(in the rows, 128 means zero)
A single turn carries every row of the set below to another of its rows. Some are shown first; where does it send the rows asked next?
z_72: [122  99 120 125 116 155 132 127 157 163 157 120 154 125 134 104 148 131
 131 156 109 118 107 126 138]
z_497: [129 128 110 115 134 171 131 139 141 137 176 123 138 145 133 100 118 106
 150 136 136 139  93 140 129]
z_88: [127 138 134 114 110 180 123 117 144 142 129 115 138 134 139 122 133 130
 154 156 127 134  87 129 105]
z_241: [104 137 133 146 137 150 111 124 127 144 152 111 161 120 124  83 165 120
 150 161 126 142  87 138 137]
z_95: [126 111 104 133 131 154 124 116 142 164 163 108 128 131 144 111 138 125
 127 163 110 142 100 145 148]
z_476: [142 118 129 139 150 147 114  99 133 155 148 145 158 122 127 127 133 103
 139 132 141 131 114 152 136]
z_595: [143 127 130 120 106 179 120 111 146 149 127 123 133 138 134 125 125 132
 155 160 124 145 101 132 107]
z_633: [108 127 127 146 130 148 119 132 147 171 158  90 166 135 131  93 162 118
 169 164 125 162 105 129 138]
z_672: [125 153 113 144 145 127 115  97 131 148 129 116 157 153 125 123 148  98
 176 160 133 143 117 133 132]
z_154: [113 120 121 148 110 132 119 113 137 177 145 111 159 153 136  98 133 120
 147 169 114 171 128 119 140]
z_645: [125 118 134 116 145 149 122 115 161 173 150 140 148 152 125 131 124  99
 170 162 121 139 128 131 132]
z_297: [123 116 139 149 113 147 125 106 153 175 131 124 170 140 129  96 154 131
 140 158 107 135 115 121 111]
z_973: [128 122  96 120 126 133 133 112 151 160 139  96 150 122 148 105 131 126
 147 142 150 149 117 138  98]
z_111: [127 150 114 120 134 156 127 140 153 127 153 105 158 135 134 108 148 115
 168 145 138 128  80 123 113]
z_402: [127 152 106 134 148 127 124 104 135 146 132 112 152 138 123 135 148 109
 171 155 135 151 119 134 149]
z_401: [146 124 117 134 141 135 123  93 135 155 149 148 157 133 126 118 127  96
 131 136 132 126 123 138 139]
z_328: [133 144 137 147 125 147 139 111 129 156 130 134 188 136 123 117 146  95
 172 165 143 135 113 127 126]
z_505: [102 146 132 123 137 137 106 122 143 146 125 115 161 166 134  96 129 130
 158 123 127 153 107 124 134]
z_488: [118 131 135 147 111 141 109 108 115 147 137 135 156 129 120  94 146 126
 125 155 113 145 105 118 139]
z_831: [ 98 135 133 112 127 142 109 126 152 145 141 106 156 161 131  95 129 131
 157 119 132 143 115 123 131]
z_814: [131 150 140 127 130 148 138 137 120 167 140 123 167 130 130  96 123 114
 143 136 145 177 103 123 132]
z_458: [133 116 108 118 128 160 127 140 157 143 173 112 152 148 133 106 132 113
 157 114 138 133 109 130 129]
z_872: [137 114  98 123 125 132 126 106 151 153 132 116 147 123 139 102 125 130
 143 146 145 144 125 139  97]
z_174: [130 137 119 150 135 139 118  96 127 173 140 116 132 135 131 101 143 121
 129 172 108 161 106 137 118]
z_871: [120 139 134 138 126 154 147 116 139 147 127 138 191 131 128 121 137 109
 170 166 141 131 110 136 141]
z_432: [132 142 103 134 135 156 135 136 153 142 159  93 166 137 151 108 136 110
 167 147 150 147  86 139 115]
z_360: [139 125 129 124 129 154 127 104 155 169 148 142 151 163 129 131 120  96
 157 157 115 135 126 126 143]
z_515: [128 147 137 122 126 160 136 134 119 160 157 115 153 127 132  96 117 114
 137 135 150 172 101 135 133]

z_515 turns into z_973
z_72 turns into z_241
z_645 turns into z_871
Now these:
z_297 turns into z_488
z_458 turns into z_111
z_328 turns into z_401
z_595 turns into z_814

